A single turn carries every row of the set below to another of its rows. Some are shown first; where does it send the rows asked next?
J624: [-25.1 -27.0 -11.6  -9.2  14.4  -0.5 -16.4  14.7  -2.9  11.9  31.7  10.5
   9.3  26.9   1.6  -1.4 -10.7]
J472: [-11.5 -15.9 -10.1   3.0   7.1  -2.2 -43.2   4.5  13.1   6.9  19.3   6.1
   1.0  19.9  16.6 -32.1  18.8]
J549: [ -3.1 -25.1 -12.2  -9.5  -2.3  14.0 -28.9  17.6   4.3  11.3  18.2   8.2
  14.2  39.2  27.1  -5.0   4.1]
J156: [-17.0  -7.6 -19.1   9.6   2.9   1.3  -9.9  -2.1  13.3  16.2  29.5   6.9
  11.4  31.4  -4.1 -32.8   1.8]
J592: [-30.3 -17.4  -4.8  -6.1 -12.3 -19.0 -19.0  15.1   1.2  24.4  33.2  -2.0
 -13.7  -1.1  29.9  -6.3   3.3]
J656: [ 10.1  10.4   6.1  15.2  -6.9  -5.3  31.6 -14.8   3.6 -16.7 -10.4 -10.6
   4.3 -30.6 -20.1   3.3 -31.1]
J93: [ 36.0  15.0  11.4  17.6  17.2   5.5 -32.1 -20.0   1.4  -8.4 -30.1 -19.1
  -1.5   0.2  -3.2   7.3 -11.3]
J512: [ 13.2 -19.9   3.1  -3.1 -29.0   4.4  43.6  19.6  -1.6   0.0  -0.8  10.8
  17.6 -22.7  37.5   0.6   4.5]
J305: [ 29.4  22.3  15.7  18.2 -29.8 -10.0   8.4  -4.8  -2.9   3.4 -22.8 -11.3
  -4.0 -33.1  32.7  15.3  -9.3]
J895: [ 13.3 -14.5  -3.9   5.8 -25.7   8.1  50.6   7.5  13.5  -8.3  -1.2   8.1
  21.7 -20.5  13.3 -24.8   5.7]
J877: [ 25.3  23.9  15.7  21.5  16.1 -10.5 -23.9 -17.8 -12.1   9.8 -21.0 -15.8
  -6.4  -9.8   3.8  21.4 -17.6]
J269: [  6.9  -9.8   1.4  10.1 -26.6  16.7  47.1   5.1  11.2 -16.4   1.5  16.1
  13.9 -26.9   9.5 -20.8   7.3]
J938: [-10.8 -26.7  13.2  -3.9  -6.1   0.5  27.7  15.1  -1.1 -25.1   5.1  19.3
  -0.5 -48.2   8.6  -3.0   3.2]
J584: [-24.0 -15.2 -20.8   2.2 -10.9   0.8   1.9  -0.2  22.2  10.3  33.3  -7.0
   1.7  17.1  -3.7 -35.7  -1.2]
J19: [ 31.4  10.1  -3.3  11.8  18.6   4.6 -34.7  -0.8  -4.6  21.8 -11.9  -4.3
  12.8  32.7   7.1  12.7 -15.7]
J743: [ -5.4  -9.3  14.9   9.7 -16.7  -9.1  19.8   8.0   3.0 -13.2   3.5  17.7
  -7.3 -53.6  22.7 -17.3  17.9]
J358: [ 14.8 -15.2   0.7   8.7 -19.5   0.0  23.3   4.0  19.7 -16.7  -6.3   5.6
   8.8 -34.8  20.8 -41.4  23.5]
J595: [ -8.5   0.3 -13.9   8.4 -12.2   0.0 -11.2   7.8   2.1  36.0  27.2   9.6
  11.4  35.0  28.7 -11.7   3.3]
J653: [ -8.1 -34.7   8.6  -8.5  -0.4 -12.5  25.4  16.3  -3.1 -19.5   4.5  12.4
   2.7 -47.7  10.9  -9.3   2.8]
J267: [  9.9 -11.3   6.8  10.7 -23.1  10.5  19.8   4.2  17.8 -24.8  -5.6  14.0
   2.9 -38.6  19.2 -32.5  24.4]
J258: [ 22.2  15.5  19.6  12.8 -21.2 -16.4  -0.2  -3.6  -6.4  -2.0 -21.3 -10.5
 -10.5 -43.1  31.2  20.4 -10.1]
J945: [-12.9  -4.1 -15.2   3.2 -30.8  -0.3   0.7   9.3  11.8  32.4  29.2  -5.2
   1.4  20.5  34.1 -14.8   4.3]
J990: [ 32.4  26.8  10.8  21.9   6.4  -1.1 -12.2 -15.8 -10.2  14.0 -21.6 -15.0
   2.5   3.0   8.1  24.8 -21.0]
J631: [  9.5 -11.0   8.9   4.4 -33.3  12.1  41.2  17.5  -1.2  -5.3   0.2  18.1
  11.2 -28.8  34.9   1.8   6.6]
J377: [  6.9 -32.3  13.5  -8.9 -19.5  15.6  22.2  22.2   0.8 -27.0  -4.6  18.0
   7.4 -33.2  29.5   4.1   9.4]
J310: [-30.5 -34.8 -13.0 -17.0  -3.8   2.2  -1.4  18.0   5.7   5.3  33.6  -3.8
   0.7  16.3   4.0  -2.0 -14.9]
J398: [-24.9 -10.0  -3.5   1.7   7.4 -17.9 -31.6  10.2  -5.0  27.6  31.3  11.5
  -3.9  13.0  24.4  -8.0   6.0]
J47: [ 20.2  10.4   0.7  14.1  29.9  -9.6 -49.1  -6.1  -2.2  17.7 -10.4  -5.4
  -0.2  14.2   0.0  -0.4  -9.1]
J43: [ 24.5  21.2  -5.6  20.6  19.2  -3.3 -24.1  -9.1  -2.8  30.1  -5.1  -4.2
  10.6  28.2  -2.5   3.2 -18.5]
J243: [ 36.7 -11.9   9.9  -2.0 -13.8  18.2  -4.7  -1.8  12.7 -40.0 -34.3 -14.7
   5.8 -19.8   8.9   5.8 -11.2]
J471: [ 20.6   0.2  -1.7   5.6  31.5   0.9 -31.8   0.2  -9.1  15.8  -7.5  -3.5
  11.1  27.3  -8.0  17.4 -25.7]
J839: [-15.5 -25.4 -10.9  -7.3  -8.4  -1.4 -35.3   7.9  21.8   0.0  20.3  -8.7
 -10.1   6.8  21.9 -33.1  17.8]
J295: [  8.1 -40.3   8.5 -15.9 -13.3   4.8  22.9  26.1  -1.4 -19.6  -6.0  11.2
  11.3 -31.8  31.7   3.6   5.9]
J660: [ -2.4 -14.6   9.5   5.7 -11.1 -21.2  19.4   8.3   4.5  -6.8   1.6   9.5
  -3.8 -53.2  24.4 -27.2  17.8]
J28: [  7.7   1.8   9.0   7.7  -4.2  -4.7  31.4  -8.1  -3.4 -18.1  -9.9  -9.7
   4.0 -31.8 -18.0  18.1 -36.4]
J746: [ 37.4   7.6  11.2  10.6  15.6  11.9 -27.9 -12.1  -4.5  -8.0 -29.5 -17.8
   3.6   6.4   1.7  24.5 -19.3]
J707: [ 20.7  12.5  -6.3  18.7  29.2  -3.2 -33.9 -11.9   2.3  16.4  -7.5  -6.2
   7.4  22.1 -14.3  -7.6 -15.1]
J381: [ 32.2  -8.9  11.4   1.2  -7.2  10.6 -11.3  -6.7  15.9 -42.2 -33.6 -15.9
  -0.2 -30.2   3.5  -3.6  -5.9]
J134: [ 19.3  11.2  10.1  14.2  24.9  -0.2 -12.2 -17.1 -10.0  -3.2 -18.5 -15.4
   1.2  -1.8 -18.5  24.4 -31.3]
J618: [ 26.9  20.7   5.3  22.2  17.7   4.7  -6.3 -23.8  -2.9   0.5 -19.1 -17.2
   5.8   4.4 -19.1  11.0 -28.0]
J300: [ -5.2 -31.7 -15.5 -16.9 -22.6  17.0 -18.1  19.1  15.9   3.6  17.5  -6.3
   5.2  28.0  31.1  -8.0   5.5]
J83: [ 12.8   9.3   1.7  10.8  32.4 -12.5 -36.5  -1.5 -12.7  24.5  -2.7  -1.7
   1.3  15.1  -3.2  15.3 -20.9]

J43 goes to J19
J381 goes to J656
J549 goes to J624
Now find these:
J618 goes to J990
J592 goes to J839
J295 goes to J653
J631 goes to J377

A single turn carries every row of the set below to another of its rows. Some are shown first; where does it send the rows asked next?
J510: [ 14.2 -26.7  -9.3  -2.5   6.5 -11.6  -5.2   3.8  35.3 -25.6   0.1 -37.5
   4.0   3.7]
J399: [  4.6 -21.5  21.1 -15.4   7.6  11.2  -7.2  31.0 -11.4 -30.3  22.3 -10.0
 -13.5  -1.5]
J289: [ -1.1  22.1  -1.1  -9.5 -51.4  11.6  -8.7   3.9  25.3 -34.4  18.4 -13.6
 -21.2  -8.1]
J807: [ -4.5  -9.4  -8.6  -6.2  43.7  13.6   0.0   0.2  24.1  -5.5 -23.1  -2.1
  -2.2  -0.4]
J785: [-11.5  14.5   0.0   6.9  23.4 -22.3  -5.3  13.6   4.1  24.8   1.0 -11.0
 -23.8 -30.3]
J915: [ -0.6 -18.4 -11.1  -0.2 -57.4  11.3  -1.2  12.4   1.2 -22.3 -21.5   9.9
  -4.0  -0.1]
J262: [-18.8 -24.4  13.2   0.8 -26.7 -11.0   2.9   1.4 -36.8   0.8  23.6  -6.0
   0.7  -8.9]
J526: [-15.7  40.9 -35.7  11.5   8.4  -3.0  -7.4  -0.8  14.8  -5.5   8.5   8.3
  15.6  -0.6]
J666: [-11.7 -38.8  -0.7 -45.8  -1.4   0.9   5.2   3.6  -9.7 -20.0   4.3  -6.6
  -0.2 -10.9]
J276: [  1.8   2.7 -21.0 -16.8 -31.0  46.9 -18.3 -11.0  18.6 -19.4   4.5   6.3
  -3.5 -16.6]
J869: [ 14.2 -13.9 -13.8  12.7 -51.5   8.7  -4.5   5.7  15.8 -18.5 -22.9   2.9
  -0.3  11.9]
J991: [-19.1 -19.7  14.2   5.4 -23.7  -9.3  -1.7   6.1 -36.8  -0.3  27.8  -7.9
  -3.3 -11.8]
J266: [  9.5  23.9   2.8 -11.6  14.8 -39.0  18.8   0.8  -7.8  17.3  -2.8 -12.4
  -4.6 -11.8]
J716: [-11.0  13.4 -19.6 -14.6 -46.0   2.3  -5.8  -6.8  18.8 -46.3  -1.5 -11.4
  -8.3 -22.1]
J436: [  4.4 -18.7  -6.7  11.6 -52.1  21.7  -2.0  10.1  23.1 -11.8 -20.1   8.1
  -8.6  -1.4]
J107: [  3.6 -11.7  -0.2   8.1 -58.4  15.5  -8.0  18.7   1.0 -16.7  -9.7   9.2
 -13.2  11.6]
J638: [  8.2  15.7  -3.0   4.1  30.6 -13.0   9.8   2.4  -8.1  21.6 -11.8   0.9
   1.1 -32.0]
J464: [ 19.1 -25.5  17.4  -8.2  -0.7  13.0  23.3   5.8  43.3 -13.0   1.9 -21.1
  -6.3 -21.7]
J380: [ 13.9   5.1   9.2 -18.1  36.9  15.2  11.7  -0.6  24.5   3.7  -9.9  -3.8
  -5.3  23.1]
J577: [ 14.1 -19.5  -2.4  34.1 -12.4   1.4   0.8 -17.7  20.4  13.7   9.0 -22.0
  17.2  -9.0]
J703: [-18.7  54.1  -2.4  10.7  -6.5  -5.6   7.8  11.9   9.3  -5.0  24.0  11.8
  -3.8  -2.3]
J828: [-40.6  32.5 -26.5 -12.1 -11.8 -12.5   6.7  -7.1  13.2   4.2  12.5  13.1
   0.2 -18.9]
J636: [ 11.2  13.9  -2.8  -7.1  24.8 -17.3  -4.7   1.6   2.5  38.1  10.0 -10.0
 -15.0  -1.3]
J477: [-14.1  38.1 -10.0   0.2  -4.0  15.7  15.3  -6.5  28.3  16.7  18.7  21.8
   0.4 -12.5]
J180: [-28.3   0.7  17.2 -26.0  14.4 -19.6  11.7  12.9  17.4  -9.2  -4.2 -12.2
 -38.2  -2.1]
J557: [ 17.8  14.7 -20.7 -12.1 -28.3  33.7 -18.4  -7.9   9.1 -33.8   5.5   0.0
   9.5   6.4]
J202: [ 14.0 -19.1   2.9  33.5 -13.2   3.5   7.8 -17.5  22.0  15.6   9.6 -19.7
  18.3 -14.4]
J222: [-15.4  10.1  19.0 -15.6  18.8 -28.0  18.0  15.7   1.4 -31.9 -13.3 -12.7
 -18.1   0.2]

J991 goes to J577
J464 goes to J399
J180 goes to J380
Now find these:
J266 goes to J638
J436 goes to J107
J276 goes to J289
J477 goes to J703

A single turn carries every row of the set below to another of its rows. Some are shown first; where does it send the rows asked next?
J52: [ -6.1  23.5   2.2 -18.0  14.9 -23.7  34.6  -4.6  11.6  21.1 -23.8  18.1
 -18.2  -5.1  20.2]
J806: [-10.1 -47.8 -16.7 -15.9   3.0  17.6  14.8  10.3 -30.0  12.5 -30.8 -13.9
  -5.8 -10.6  20.4]
J149: [ 12.9 -13.2 -56.3 -26.8   6.0  -6.3  10.2  -2.8   1.7  41.2 -27.2  -3.8
  19.3  -8.3  17.6]
J155: [ 18.3  -8.5 -43.8 -20.2   8.6 -10.6   7.9 -17.9  -0.1  44.4 -29.1  -1.1
  21.7  -3.1  20.0]
J348: [-13.9  34.3 -34.0  -6.5   5.9   0.1   7.1  22.4  22.8  17.7  19.0 -13.7
   5.7  23.6  16.5]
J130: [  2.4 -16.6  -6.8 -23.0   0.7 -13.5  60.7  12.3  -4.9  26.8  -3.9 -10.3
  -0.2 -36.7  19.0]
J158: [ -6.6 -32.4  -2.5   5.0  -8.7 -31.5  51.7  -0.9  -2.1  16.1 -11.1 -12.3
 -15.4   0.8   0.7]
J458: [ 18.4  -9.7  -3.5  -2.0  12.9  -0.8 -14.4   6.2   0.6  -2.6 -18.0 -27.7
  -1.6  19.6 -38.7]
J48: [ 16.4 -11.6 -40.3 -12.7   7.4 -16.2   2.4 -24.4   0.5  38.8 -31.2   0.7
  15.5   9.2  13.0]
J232: [ -8.4  35.7 -25.9   4.0   8.7  -9.1   6.5   7.8  20.9  15.4  16.8 -14.9
   4.9  32.7  15.5]
J292: [-10.8 -50.4 -12.1  -7.9   5.1  11.9  15.0   2.3 -29.5   9.2 -31.8 -19.8
  -8.7  -1.7  16.8]
J885: [ 14.3  -7.5 -28.2 -30.5  13.7  16.8  -5.7  38.8   2.1   3.1 -11.2 -27.9
   2.7  -6.5 -29.3]
J496: [-19.2 -13.7 -11.0 -33.0   0.2  -5.4  12.4   4.6 -19.8  -1.7  45.5  -8.3
  17.0  12.0  -4.5]
J773: [ -3.8  43.5 -19.2  -0.2  11.6  -6.2   7.9   1.2  19.8  18.7  17.1 -13.2
  10.9  25.2  20.0]
J443: [ -6.0  45.2 -20.8  -9.6  12.7  -1.0   8.5   7.2  20.4  18.0  19.5 -12.3
  16.1  15.1  23.0]
J812: [ 24.8   4.4 -17.0 -34.6  22.1  22.8  -3.2  25.4  -1.4   9.2 -11.5 -27.0
  15.0 -21.7 -21.9]
J154: [-19.2  13.9 -18.6 -23.3   6.7 -22.1  34.1  24.8  14.4  12.8 -27.6  16.3
 -34.4   6.0  12.2]
J372: [-14.2 -36.2 -15.0  -7.1  -9.6 -25.0  54.4  21.4  -1.0  15.0  -8.9 -13.4
 -20.6  -7.4  -0.1]
J504: [-13.1  35.3 -28.9   1.4   3.9  -6.1   4.7  16.8  21.3  15.8  15.0 -14.1
   1.1  31.2  15.6]
J841: [  7.6 -14.4   8.1 -12.1   2.7 -21.3  56.8  -9.4  -5.9  26.6  -6.7  -8.5
   2.6 -30.6  14.9]
J31: [ -5.4  25.0  -7.2 -29.9  15.6 -15.8  37.6   8.6  13.8  22.1 -23.4  19.2
 -16.8 -15.7  24.6]
J619: [  3.4 -23.5 -58.5 -13.4  -0.2 -16.5   3.6  -1.1   2.8  34.5 -30.8  -6.6
   6.5  15.3   7.8]
J393: [-10.9 -27.1 -16.4 -23.2  -6.2 -14.0  57.0  28.8  -0.5  19.0  -4.9 -13.2
 -10.3 -25.1   8.3]
J430: [ 12.9  12.5   8.7  20.9   5.8  14.3  -3.2  40.1 -18.7  -3.6   4.7  -2.4
  14.4   7.8  -5.1]
J547: [  5.6 -18.3 -63.9 -23.4   3.2 -10.7   6.5   5.5   2.2  36.7 -29.2  -3.3
  10.1   4.7  11.8]
J463: [ -6.2 -42.3 -13.0 -18.4   7.3  19.3  19.6   5.7 -29.8  13.6 -30.9 -15.0
   1.9 -19.2  23.4]
J324: [ 28.3   2.5   5.4  -9.7  18.9   2.6 -11.0  -9.1  -2.6   5.4 -17.2 -29.9
  10.1   3.4 -30.8]
J400: [-11.0  19.9 -18.9 -33.2   9.1 -13.5  37.4  23.4  12.5  18.9 -22.9  18.5
 -23.9  -9.8  19.5]
J451: [-16.1  -9.8  -3.8 -29.5   1.4  -8.1   8.8  -2.7 -18.0  -0.8  45.7 -11.5
  18.0  15.0  -4.9]
J741: [ -0.9 -40.4  -2.5  -8.9   9.1  12.8  15.2 -11.3 -31.2  13.2 -33.8 -17.5
   1.8 -11.9  21.6]
J981: [-15.2  -7.2  -3.3 -31.5   2.7  -7.0  10.2  -4.5 -18.1  -0.2  45.2  -8.6
  18.0   8.8  -3.3]
J604: [  8.7  12.4   4.7  18.1   5.2  12.0  -0.9  44.3 -18.2  -2.3   6.7  -2.7
  13.7   7.0  -7.1]
J702: [ 11.5  14.3   4.3  17.9   7.2  16.1  -2.6  44.4 -19.6   1.7   8.4  -0.2
  17.9   1.4  -2.4]
J845: [-15.3  11.6 -11.6 -13.0   4.4 -29.6  30.7  10.7  15.4  12.5 -26.2  14.8
 -35.6  16.0   9.2]
J598: [ 10.0  10.9   5.6  18.1   4.5  18.0  -3.7  44.3 -19.4  -1.7   5.7  -2.2
  13.1   3.2  -6.3]
J50: [ -2.6 -40.1  -5.8 -17.2   9.2  17.8  15.9  -4.6 -31.6  14.7 -30.4 -14.7
   2.6 -18.7  26.0]
J543: [-15.5  -7.1  -5.6 -34.9   3.3  -4.1  11.7   0.9 -18.7  -1.7  47.7  -9.2
  19.6   8.1  -2.3]
J722: [ -7.3  42.1 -30.3 -10.4   8.9   3.0   9.8  20.8  19.3  17.5  19.7 -12.8
  11.1  15.4  23.3]
J646: [ -6.4 -46.4  -4.7  -5.3   5.4   9.8  11.7  -7.8 -30.2  11.0 -33.4 -17.3
  -5.5  -1.3  16.2]
J62: [-14.8 -10.7  -8.7 -35.0   1.2  -3.4  11.6   3.8 -17.7   0.0  47.5 -10.0
  17.0   8.4  -3.6]
J709: [ -9.6  17.8   0.6 -11.7  10.0 -30.6  30.7  -4.7  13.7  16.1 -27.5  18.1
 -26.7   9.0  12.7]
J338: [  1.5 -24.0  12.5   2.6  -3.0 -29.9  52.6 -16.4  -5.7  19.7 -10.0 -12.4
  -7.3 -12.1   8.3]
J742: [ 12.1 -13.7 -20.8 -13.1   9.5   7.7 -10.4  28.1   3.3  -3.7 -17.5 -28.3
  -7.1  13.7 -37.7]
J898: [-17.3 -11.2  -6.9 -31.3  -1.4  -8.9   8.3   0.8 -17.8  -1.6  45.8 -11.3
  17.4  16.0  -7.2]
J545: [ 14.9  15.0  10.1  17.1   6.9  16.2  -3.6  40.4 -20.1  -0.2   4.6  -3.7
  15.4  -0.1  -1.6]
J437: [ 31.9   7.5  -0.8 -22.2  24.5  12.8  -6.3   0.7  -1.6   9.7 -13.5 -28.9
  18.7 -17.5 -23.0]
J534: [ 12.9  13.8  11.2  20.7   9.6  15.0  -4.4  37.8 -17.9  -1.2   5.5  -3.8
  15.9   3.8  -4.1]
J937: [  9.4 -20.1 -48.4  -9.5   1.6 -20.7   3.0 -15.7   3.7  37.2 -31.8  -3.3
   7.6  17.5   6.9]

J496 goes to J62
J48 goes to J937
Now find these:
J885 goes to J812
J722 goes to J443
J741 goes to J646
J154 goes to J400
J158 goes to J372

